X =
[[ 2.57 -2.03 -4.04 -0.08  1.47 -3.30  2.73  0.95  2.81]
 [ 2.03 -2.92  4.69  3.14 -2.13  4.90  4.65  0.56  3.43]
 [-0.79 -2.50  3.95  2.11  0.70 -3.91  2.06  0.52  3.58]
 [ 0.00  2.88 -5.64 -2.92  1.10  1.71 -0.85  0.98 -2.64]
 [-1.44 -3.53  3.84  2.59  2.37  0.58 -1.26 -5.07  2.12]
 [-2.24  2.35  2.87 -1.46 -0.15  1.25 -2.09  2.99  1.59]
 [ 3.52 -1.29 -1.31  3.13 -2.61 -1.99 -0.39  2.01 -0.15]
 [-0.90  2.14  1.42  5.01  1.39 -3.83  0.17  5.27  2.65]
 [ 1.46 -2.32  4.20 -0.32 -1.36  1.77  1.72 -2.11  2.92]]
X[0, 0] => 2.57
X[5, 5] => 1.25
X[:, 5] => [-3.30, 4.90, -3.91, 1.71, 0.58, 1.25, -1.99, -3.83, 1.77]
X[3, 8] => -2.64
X[:, 6] => [2.73, 4.65, 2.06, -0.85, -1.26, -2.09, -0.39, 0.17, 1.72]
X[4, 5] => 0.58
X[5, 4] => -0.15
X[0, 6] => 2.73
X[1, 7] => 0.56
X[:, 3] => [-0.08, 3.14, 2.11, -2.92, 2.59, -1.46, 3.13, 5.01, -0.32]
X[6, 0] => 3.52
X[5, 1] => 2.35
X[6, 5] => -1.99
X[8] => [1.46, -2.32, 4.20, -0.32, -1.36, 1.77, 1.72, -2.11, 2.92]
X[:, 0] => [2.57, 2.03, -0.79, 0.00, -1.44, -2.24, 3.52, -0.90, 1.46]
X[8, 4] => -1.36
X[4, 1] => -3.53
X[3, 2] => -5.64
X[1, 8] => 3.43
X[3, 0] => 0.00
X[1] => [2.03, -2.92, 4.69, 3.14, -2.13, 4.90, 4.65, 0.56, 3.43]
X[2] => [-0.79, -2.50, 3.95, 2.11, 0.70, -3.91, 2.06, 0.52, 3.58]
X[7, 6] => 0.17
X[5] => [-2.24, 2.35, 2.87, -1.46, -0.15, 1.25, -2.09, 2.99, 1.59]
X[0] => [2.57, -2.03, -4.04, -0.08, 1.47, -3.30, 2.73, 0.95, 2.81]
X[3, 5] => 1.71
X[:, 7] => [0.95, 0.56, 0.52, 0.98, -5.07, 2.99, 2.01, 5.27, -2.11]
X[4, 6] => -1.26
X[0, 1] => -2.03
X[2, 0] => -0.79
X[6, 7] => 2.01
X[8, 0] => 1.46

arr =
array([[ 12.251, -16.927,   5.569,  14.037,   0.854, -11.488,   5.088,
          1.218,   4.332,   0.493,  -9.406,  -3.906,   9.281, -21.127],
       [ 16.377, -16.621,   5.861,  12.328,  -0.425,  -8.968,   3.208,
          3.119,   5.994,  -2.175,  -7.110,  -3.851,   9.141, -20.600],
       [ 11.190, -17.172,   5.588,  14.617,   1.241, -12.332,   5.703,
          0.397,   3.593,   1.427, -10.379,  -4.014,   9.340, -21.243],
       [ 20.091, -16.159,   5.927,  10.146,  -1.143,  -6.878,   1.767,
          4.749,   7.242,  -5.158,  -4.681,  -3.443,   8.653, -19.795],
       [ 21.497, -16.186,   5.887,   9.379,  -1.898,  -5.565,   0.758,
          5.067,   7.841,  -6.155,  -4.069,  -3.621,   8.499, -19.399],
       [ 22.315, -15.545,   5.778,   8.842,  -2.195,  -4.668,   0.348,
          5.688,   8.303,  -7.399,  -3.053,  -3.438,   8.027, -18.953],
       [ 17.592, -16.953,   5.860,  11.902,  -0.654,  -8.217,   2.853,
          3.653,   6.451,  -3.423,  -6.336,  -3.641,   8.927, -20.263],
       [ 15.189, -16.973,   5.930,  13.104,   0.073, -10.046,   3.999,
          2.277,   5.343,  -1.117,  -8.257,  -3.787,   9.224, -21.066],
       [ 13.885, -16.986,   5.675,  13.636,   0.400, -10.829,   4.477,
          1.831,   5.041,  -0.409,  -8.686,  -3.645,   9.215, -20.738],
       [ 18.960, -16.332,   6.115,  11.273,  -0.723,  -7.516,   2.247,
          4.031,   6.821,  -4.214,  -5.688,  -3.522,   8.925, -20.068]])
Indices start at 0.
(0, 0)	12.251
(5, 1)	-15.545
(4, 10)	-4.069
(8, 1)	-16.986
(5, 10)	-3.053
(9, 4)	-0.723
(8, 8)	5.041
(7, 3)	13.104
(2, 2)	5.588
(9, 1)	-16.332
(8, 0)	13.885
(0, 12)	9.281
(3, 7)	4.749
(1, 8)	5.994
(7, 2)	5.930
(2, 12)	9.340
(6, 5)	-8.217
(0, 4)	0.854
(7, 8)	5.343
(4, 11)	-3.621
(2, 0)	11.190
(4, 9)	-6.155
(1, 10)	-7.110
(1, 3)	12.328
(9, 10)	-5.688
(5, 2)	5.778
(7, 13)	-21.066
(6, 9)	-3.423
(7, 11)	-3.787
(4, 13)	-19.399
(0, 2)	5.569
(4, 12)	8.499
(6, 3)	11.902
(9, 13)	-20.068
(9, 8)	6.821
(2, 1)	-17.172
(3, 8)	7.242
